One vector is turned by the same rotation once a tick. Each row is the vector after some number of ticks, and that number follows the row.
The counts run from 0 to 211.
[157 119 119 127 100 148 154 143  92 130 138 116 151 148 135  62  95 140
 137 136 138 108  86 147 138 105 136 101 180  80 167 133 131 138  80] => 150
[ 86 120 101 118 151  64 147 102 121 125 143 110 120 121 161 120  83 140
 115 116 136  71 115 108 114 177 145 145  93  98 143  96 162 138 120] => 141
[128 140  96 128 126  95 144 109 140 150 172 126 100 133 140 186  95 163
  80 124  90 103  99 110 159 101 171 139 145  75 158 112 146 109 108] => 112
[ 92 153  80 104 168 135  93 118 124 108 188 147 101 148 125  98  98 147
 134 150 178  72 119 125 144 134  86 119 109 117 129 125 135 151  96] => 14
[ 86 123 154 128 111 180 100 144 104 151 134 167 176 104 132 119 148  96
 103 135 178 116 167 167 129 131 118 130 179 145 121 132  95 123 146] => 160
[161 110 132 123  92 105 160 143 130 115  82  91 140 174 132  95 158 145
 191 136 131 122 151 136  98 143 121 103 120  96 165 118 119 150  86] => 59
[ 83  91 151 132 164  65 160 170 121 166  86  91 114 153 158 141 104 143
 144 100 172  91 113 142 160 114 114 120 146 133 127 144 154 124 109] => 174
[180 125 119 145 118 103 125 163 171 162 154 123 134 156 132 151 156 140
 105 100  96 104 136 140 175 106  96 133 150 130 162 135 133  96  96] => 204
[ 73  92 162 122 141  97 152 137  83 137  81  95 114 167 138 142 115 118
 149 109 167 130 120 174 134 102 137  77 123 152 108 140 165 156 146] => 53
[173 127 161 167  98 156 149 122 141 130 142 146 122 146  99 109 190  63
 121 120  97 141 179 137 141 134 134  83 136 145 114 139  86 104 130] => 193
[ 84 129 154 136 116 194 104 118  98 124 119 138 114 166 153 131 189 102
 144 123 134 135 145  97 181 121 148  83 130 115 111 117  88 119 149] => 189
[156 139 120 122 125 113 152  98 112  84 167 146  51 123  94 159 171 100
 127 159 129 130 133 132 134 136 154  99  74 147  81 140 119 145 137] => 102
[172 106 147 107 160 113 148 137 125 146 100 141  93 129 111 135 148 121
 114 127 116 128 121 131 178 131  78 135 168 106 112 148 151  50 104] => 199
[124 100 123 136 116  98 167 127 128 129 144 159 100 104  83  92 160 109
 134 132 232 107 135  97 151 141 126  85  87 133 132 152 140 164 124] => 168
[147 138 169 105 175 158 100 146 110 130  83 144 113  69 152 117  90 111
 130 112  79 122 109 152 135 132 110 195 164 120 125 128 115 123 113] => 0
[155 132 112 119 177 100 136  84 132 115 122 136  91 119 117 140 134 141
 105 141  71 110 153 142 101 176  73 166 125 111  85 131 127 101 104] => 104
[104 118 122  97 149 141  93 118 148 130 159 134  86 174 113 147 182 146
 143 146 162 104 142  91 184 125  91 110  93 113 108 132 136 145 118] => 201
[133 146 128 132 131  97 145  94 144 120 124 160  81 157 120 133 189 174
 132 145 159 120 165 114 110 182 105  94 113 100 113 149 117 134 100] => 196
[148 149  84  90 129 152  98  96 112 112 154 169  80 106  92 160 128 132
  97 145 143 117 141 140 180  94  96 106 125 124 115 138 135 116 136] => 106
[153 123 142 140  97 164 117 137 120 100 152 134 132  57 133 113 135  46
  86 104  97 136 127 123 127 122 194 165 119 134 129 122  80 148 132] => 127
[153  94 148 113 121 106 135 110 125 133 101 155  91 119  68 167 157  87
 100 129 139 131 165 160 146 125  73 139 132 129 106 138 144  85 150] => 198
[153  96 134 146 123 114 154 163 144 187 104 104 133 144 150 178 104 140
 109 103  64 125 128 148 154  78 122 130 177 131 158 160 146  99 114] => 83
[120 167 122 127 134 197  59 135 115  97 156 178  96 112 158 127 130 135
 143 148 136 105 136 109 166 121 161 123 122 117 131 119  78 155 114] => 2
[104  98 179 122 103 150 121 134  78 162 114 152 129 107 150 121 123 111
 108 153 184 138 119 158 142 125 156 106 188 124 128 138 115  71 126] => 161
[142  94 153 102  84 166 149 103  99 123  79 125 145 128 122 104 179  68
 111 106 107 152 154 110 140 130 120 115 123  95 130 104 132 105 163] => 61
[126 106 156 138 139 125 132 131 141 115 170 111 134 148 140  73 168 131
 181 163 181  93 130 145 132 151 141 104 142 127 121 161  79 161  89] => 163
[109 115 134 149 166 113 136 128 130 154 124 166 152 105 161  96 131 133
 103 117 139 103 153 146  82 209 104 153 154 153 122 154 108 106  81] => 38
[ 75 117 125 128 150 130  98 141 147 149 126 121 126 153 146 185 156 140
 114 120 148 113 166 128 141  90  82 122  95 136 109 147 126 182 133] => 81
[151 117 137 117 163 118 142 121  98 150  77 114  96 144 109 169 120 116
 101 136 102 189  86 110 147 107 139 120 148  98 126 151 171 137 123] => 211
[119 169 127 111  99 131 142 114  93 123  76 130 141 132 167 128 187 169
 130 113 149 125 131  88 129 191 129  90 134  67 153 121 126  93  98] => 63
[161 131 111 121 174 137 112 143 120 117 144 125  96 170 124 125 179 138
 124 146 138 110 111  86 203 139  83 117 141 113 113 148 145  89  87] => 200
[150 120 122 130 184 149 127 137  95 123 146 146  97  78 133  91  90  98
 113 145 119 115 103 149 127 156 125 145 177 146 108 146 109  94  73] => 133
[144  89 162  89 122 141 122 150  85 141  89 130 126 127 145  86  98 116
 139 140 138 150  79 129 148 121 168 143 194  99 168 125 120 121  97] => 29
[ 91 115 147  90 118 117 117 120  99 136 113 119  95  88 163 149 103 159
 154 150 127 129 112 121 133 115 196 165 126  81 172  96 109 150 104] => 124
[157 129 119 153  87 138 139 160 133 141 122 164 154  90 155  86 148 121
  96 107 149 104 124 129 137 175 165 124 162 124 181 128  91  96  80] => 34
[117 106 144 151 164  90 148 179 147 155 125  77 147 165 148 115 133 141
 159  95 126  81 143 148 129 125  95 117 146 137 116 161 140 154  97] => 175
[100  76 165 136 137 135 142 109 141 150 178 128 136 128 112  74 163  80
 152 150 153 121 178 144 114 140 122 140 113 145 118 142 101 158 121] => 164
[119 183 109 140 134 122 117 134 119 102 164 158 112  98 155 138 139 164
 115 142 171 111 139 143  97 174 169 112 106 155 121 145  85 172  96] => 130
[170 111 142 112  74 140 141 127 123 103 103 102 160 164 118  87 179  91
 143 107 107 133 175 154 116 127  98 116 103 110 130 117 109 156 114] => 60
[143 106 154 125 149 123 139 128 102 126 123 158 103  54 127 119  93  69
 104 126 112 121 131 178 109 126 136 163 149 169 101 143  96 114 116] => 132
[116 128 149 107 132 127 125 111  64 119 120 130 127 120 102  97 104  82
  86 116 151 166  69 144 119 119 193 105 152  90 124 130 182 152 135] => 24
